128 stands for zero in the data rows.
Here are some points, one per row:
[147 208 111  80  77 117  89 183 130 135 140  92  94 123 120 165 159  91
 139 161 145  68 141  85  70  55 184 198 100 125 122 193]
[ 76 163  43 144 167 142 185  48 153 229 145 152 113 110 127 153 152 212
 134 134 192 152 203 103 142 180  90  98 105 137 127  99]
[ 92  92 141 180 248 170  89 140  81 235 110  93 165  84 205 104 184 127
 169 110 119  79 181 176 156 112 129  87  95 123 170  34]
[ 88 132 152 132 100 203 101 167 188 170  96 175 169  92 163  87 151  87
 108  89 139 118  96 135 176 243 173 104  37 129  82 113]
[149 154 156 106  44  44 236  49 102 112 159 153  83 141 177 182 148  82
 151  93 103 151 136 220 131  88 193 170 122 137 150 121]
[ 93 106  30 108  81 249  29 148 116  77 113 162 123 217 172  84 140 115
  72 158 115  71  64 135 150 179 149 142  60 162 159 136]
[133 107 185 199 106 106 165 161  91 149  83 224 112 143  98 146 131 101
 185 131 121 178 107 189  19 139 172 170 228  82 113  92]
[109 128  97 126 125 195 199  98 108 183 141  31 168 113 115  94 111 156
 157 112 183 102 163 153  66 182  91 149 166 165 137 160]
[140 127 102 106 116 184  83  79 119 197 152  84 204 119 107 155 116  96
 136  51 116 108 118  64  62 174 107 139 142 110 103  89]
[200 171 157  88 113 136 107 100  77  80  78 167 195  45 118 129 161 106
 149 151  91 104  75 150 175 150 121  97 123 131 155 138]
[130 108 138 140 197  46  50 156 131 101  32 126 103  94 116 172 166  92
  98 187  77 146 174  71  94  88 158 143 116 148 191  88]
[119  46  90 149 130  82 116 158 109 198  87 121 169  70 103  57  25 134
 139 123 100 194 117 190  79 113 117 144  85 155 126 175]
[129  70 158 188 155 161 101 130 134 140  49  82 150 124 169 195 134 224
 115 130 138 115  68 102  91  99 202  56 122  98 193  99]
[193  63  78 110 156 229 163 143  84  99 188 122 129 147 126  80 153 232
  72  69  94 111  88 122 136 186 168 123 104 143 190  70]
[115  98 154 140 119 122 144 130 228 147  77 211 180 107 133 167 175 170
  47 145  85 132 124 158 185 152 167 132 130  70  53 149]
[117 126  96  95 186  41 153 176 159 156 118 134 139  67 102 157 120 202
  92  61  87 132 199 150 110  60 100 188 179 128 156 170]
[124 173  85  83  94 122 160 171 131 104 127 185 127 132 129 124 127  24
  85 125 146 213 153 154 187  94 158 189 114 133 167 214]
[159  87 137 101 117 145 198  98 153 140  47  82 138 118 130 154 167 111
 108  54 163 136 120 145 141  81  52 119 167 120 126 199]
[118  77 167  66 178 140 117 198  58 105 124 166 154 164  44 132 165 132
  74 133 121 117 117 133 121 166 101 171  79 140  96  81]
[165 143 204  98 144 105  99 197 149 109 107 186 123 119  88 212 126 132
 102 143 114 181  82 179 152 118 120 151  97  94 146 114]
[ 55 113  78  45  13 130  48  96 124 176 119 122 220 121 121  52 192  90
 136 158 125  71 180 116 188 108 133 147  92 103 160 177]
[ 96 175  84  81 162 155  90 109 107 111 152  82 124 160 180 102 143  97
  87 105 146 127 187 181 116 106  90 148 145  98 116 191]
[117 137  97  66 139 170 139 124 113 135 149 144  78 187 101 126 157  51
 196 164 197  85 133 112 109 164  89 106 147 101 111 202]
[102 103 188 110 107 103 144  85 145 158 118 117  59 177 101 128 181 134
 169 133  84 128  79 102 139 128 156 129 192 149 161 116]
[159 135  78  97  86  97 118 138  85 119 105 110 112 147  67 162  80  83
 147 103 131 164 187 120 110 162 122  91 158  93 162 116]
[ 14 220 117 102 170 146 164 144 114 109 144  64 149  83 187  83  60 137
 192 121 193 151  83  65 148 163 159 127 149 106  98 117]
[133  92 135 145 161 180 146  80  90 110  81 168 176  71  93 160 138 189
  83 118 101  94 136 136 183  78 183 182  85  88  92 101]
[122 146 100 113 117 181 162 159 159 128 133  99 136 133 108 151  81 154
 136 132 136 177 120 111 140 187  61 115 156  99 121  64]
[141  58 152 116 208  90 111  87 191 169 157 204 105  81 135 146 179 195
 146 159  82 142 133 199 139 150 170  80 152 136 163 124]
[127 170 127 132 193 142  74 126  90 149  81 162  90 137  92 209 136 186
 151 153  84 197 100 153 146 198 189 112 146  85 149 162]
[106  95 137 121 181 180 119 154  68 114 156 140 158 182 191  95 151 159
 127 212 155 109 127 133 118 118 182 156  99   9 113  88]
[105 204 134  78 160  31 181 155  86 145 151 100  88 158 117 138 127 119
 193 123 170 108 153 106 156 130  70 188 179 195 194  72]
[176 119 156 162 167 173  66  35  97 142  91 149 115 133 174 135 132 101
 132 150  96 205 100  72 109 115 176 139 182 171 155  34]
[131 101 193 127 169 183 108 131 133 109 164 170  94 199 139  81 103 138
 152 157 154 155 191 127 120 177  74 125 170 161  93  80]
[133 100  71 137 130  57 150 164 148  95 157 104 138  70  62 156  90  44
 130  74 152 140 124 130 124 169 186 136 211  60 150 131]
[185 188 151 129  76  68 163  95 126  22  24 196 159 137 127 187 200  89
 117 129  74 178 166 197 154  94 141 178 132 117 157 139]
[ 65 156 144 133  82 255  82  85  80  88 171 229 207  84 189  43 203 140
 107 199 113  63  38 130 142 182 109 132  92  81 113 144]
[  0 104 114 139  64 182 157 145  87 100 163 120 130 158  84 169 105 107
 167 179 194 158 138 150 121  58  83  93 144 197 161 129]
[158  99 129 148  91 109 119 112 142  75  70 207  97  98 101 164 157   6
  82 146 111 142 154  91 167  77 112 154 122 114 149 203]
[163  92  87 116  48  53  89 176 123  31 142 131 157 156  84 213 154   0
 118 149 170  83 101 116 255  72 159 195 132 138 141 137]
[128  86 150  97 151  92 164 141 126 130 115 207  40 153 100  89  79 121
  97  93  26 132 140 142 175 112  93 157  79  94  26 136]
[170 130 161 131 149 132 111 134 113 136 120 183  77 169 117 229  81  71
 110 164  71  97 159 141 152 126 143 127 154  89 157 134]
[ 80 134 118  67 159 105 143 112  95 194 109 136 110 162 182 155 154 144
 116 152  93 229 109 190 162 143 159 127  77 100 140 114]
[ 82 148  89 150 187 167 171 102 149 175 119 106 173 180 115  65 107 163
  83 111 111 155  95  74 113 106 138  68 148 140 160 105]
[ 89  82 131 117 157 185 139 110 186 105 113 149 155 108 155  71 123 205
 173  55 108  85 189 101 144 157 143  86 111 126 115 111]
[103 155 157 115  62 107 158 157  90 154 100 156 100 128 116 109 117 138
 155  83 139 116 107 144 103  58 170 137 143 178 105 133]
[ 93 158 114 109  85 141  84 117 104 152 160 168 133  98 119 196 116 153
 160 112 119 150 123 167 108 127 147 150 118 146  99 165]
[132 198 117 142 200 166 106 148 181 191 136 126 164  71  64 114 167 146
  88  83 101 129  62 179 111 104 136  72  45 129 123  59]
[123 107 191 157 125  99 112 113  92  90 235  97 105 165 216 119 127  81
  98  88 174 153 102 105 106 177  29  88 118 117 153  16]
[ 98 131 102 136  72 209  97 140  64 143  58 162 130 179 168  50 142 130
 156 107  96  93 160  97 186 167  95  84  68 157  78 133]
[ 85 167 171 124 172 102 113  84 198  90  85 194 173  60  70 160 176 118
 140  85 153 144 171 134 164  26 216  90 106 131 158  96]
[125 142 122 147  91 141 191 123  72 173 143 131 182 165 143 107  98  70
 110 132 193 125 191  76 168 126 107  93 123 138  79 126]
[178 171 101 169  47 165 100 172  84  62 184 127 127 137 129 101 149  92
 134 143 174 107 109  92 177 201 136 152  60 213  44 131]
[156 184 112 130 132 146 149 128 110 191 122  10 159  79 140  80 119 147
 178  96 179 142 135 102 116 177 161 125 193 129 183  88]
[104 118  66 180 101  79 116 132  82 116 136 105 108 113  87  95 100 123
 167 150 156 121 163 112 113 123  91 186 156 113 123  99]
[140 124 146 178 103 136  91 142  96 128 163  85 107 127 105 106 128  78
 133 128 114 143 143 198 179 130  95 185 152  89  88 188]
[102 139  96  74 211 104 168  82 200  76  74 100 137 151 182 171 169 180
 143 121  90  75  86 149 144 140 203 101 147 102 101  50]
[189 180 247 157 104 134  89 180 148 114 136 139  70 174 119 240 168 135
 126 104 130 132 113 133 116 105 169 129 127  89 138 122]
[145 101 144 178 150 198 149  79 171 115 196  72 153 119 109  79 149 116
 102 184  81 162 102 132 118 163 108 113 166 213  70 126]
[179 173 111 166 144 173  92  71  80  69 139 107 130 145 152  16  40 118
  72 187 149  55 130 142 108 173 109 125 106 155 128 104]
[161 152 153 114 208 194 157  93 157 112 110 129 150 157  94 134 117  93
  97 190 107 128  93 122 172 122 190 189 125 165  24 117]
[144  71  88 138 171 121  60 147 141 102 152 195 114 105 170 209 159 140
 106 119 122 130 157 128 187 115 241 102  99 103  77  37]
[170  69 206 146  82  61 160 175 131 129 255 110   9 143 124 119  10  52
 167 159  91 140 140 106 127 117 154 128 134 155 169 127]
[137 149 170 152 115  46 168  98 163 115  38  68 128 167 111 143 201 206
 148 153 120 136 147 150 150 135 187 150  70 120 147 150]
[146 108 137 134 156 143 193 136 134 162 166 127  81 108 171 162  71 145
 148 213 100 116 100 196  58  89 121  97  27 172 162  92]
[109  50 126 133 194 156 193 133  85 217 125  99  78  52 144 113 167 180
  49 138  73  89  96 107 127 195  87  61 140 158  93  65]
[115 178 164 225 118  54 118 117 114  48 134 232 121 205 141 231  99 141
  53 147  84 174  44 133 183 134 120 151  92 100 109 101]
[102 121  85 115 176 102 163  94 113 183 153  76 126 108 159  67  71 184
 171 118 157  90  59  56  83 154 117 121 191 123 153  92]
[140  81 190 172 155  77 139 116 191 152 136 185  41 110  78 115 134 122
  97 105  87 185  99 115  49 124 109 229 140  35 155 176]
[182 164 119 141  96 148 157 197 138 157  99 127  98 166 202 160 106  67
 146  44 141 161 139 135 104  50 104 220 112 144 175 189]
[157 116 110 102  97 141 110  87 174 154 113 150 214 141 157 132 157 175
 128 163 177 119 176  55  54 172 148  68 173 151 116  63]
[108 132 139 111 138  32 133 183  91  41 183 153 130 113 129 179 111 119
 164 108  43 157 170 139  45 111 108 123 187 140  64 224]
[139 163 110 113 140  84 109 133 121  47 141 179  78 135 153 138 106 197
 146  51 103 121 118 151 118 111 155  94 149 148 185 155]
[108 167  96 135 119 123 165 107  84 102 123  90 255 151  66  69  88 133
 164 112 114  92 127 128 195 140 119  97 165  97 197 204]
[197  79 124  89  10 128 119 128 114  94 129 103 127 148 164 104  42 169
 130 192  92 162 172 134 121 115  80 129 160  64 132 134]
[123  95 101 133  84 130 122  82 169 108 154 143 169 234 101  79  52  72
 158 146 135 121 134 125  87 117  67  68  90 115  75 177]
[121 108 131 114 116 158 179 133 136 148 121 100 127 111 218  45  74 145
 141 139 243  62  89 127 118 140 100 102  99 144 147 133]
[158 114 112 108  96 100  88 153 118 148 199  88  91 137 183 121 106 130
 150 120 198 119  89 134 124  68  63 120 255 152 129 166]
[162 150 119 169  89  86  41  88 112 111 160 164 119 196 135 146  77 115
 190 122 176 145  43 136 113  93  70 213 114 124 119 129]
These points spread out most along one direction. Take the direction at right angles to it along which they spread out most. Go by this last direction. How many in every 100 of the points above lie lower along it than each point below? Round to a whole number. More than half of the points above lie lower than the first one.
[171 107  48  78 114 218 185 123 121 108  92  87 140 101 100  78 124 169
 183 144 226 103 113 102  88 182  88 129  73  97 122 104] 65
[170 164 112 131 181 159 107 158 224 138  77 120 170 126  48 117 182 203
 149 190 103  59  96 150 178  77 162  90 152 127 187  94] 10
[108 158  88  84 128 146 131 122  79 146 174  20 188 171 126  56 177 182
 149 118 173 130 132 162 103 165 111  84 119 136 169  45] 62
[ 97 129 167  87  68 121 108 135 160  74 113  68  39 138 121  63  57  69
 178  95 177 137 171 131  82 165 106 179 128 127  97  90] 99
[ 76 127  56 132  36 164 135 106 116 148 163  72 109 133 114 124 158  59
 146 112 124  93  94  98 131 156 111  52 163  65 109 112] 82
[188  51 142 134 141  54 147 130  74 173 188 151  91 182 110 104 114  76
 228 102 132 175 114  50 131  99 104 146 103 182  90 182] 95
[144 107 107 133  95 101  76  93 132 168 112  73 144  95 105  86 111  76
  61 118 206  98 165 116 117 141  91 141 118 112  79 172] 82
[ 66 244 103 103  99  64 101 125 140 116  38 144 115 133  83 186 142 132
  90  99 158 105  97 109 110  63 194  82 118 106 107 180] 39
[142  77  92 118 171 118 122 116 151 155 149 102 124 135  71 164 146 123
 138  91 106 177 150 130 109 118 117 177  52 145 154 176] 48
[138  64 133  98 147 135 165 104 120 169 165  87 114 141  76 161  82 145
 186 110 186 136 172 195  89 124  83 131 191 196 112 116] 82
[148 116 199 125 110 100 103 147 111 116 225  73  54  44  86  97 108  97
 125 146 197 195 143 111 129 114 102 125 189 136 140 117] 92
[ 81 182 185 130 146 171 176 139 186 157 121 163 145 160 121 142  56 186
  35 141 101  32 188 102 107 209 142 101 108 143 205 125] 27
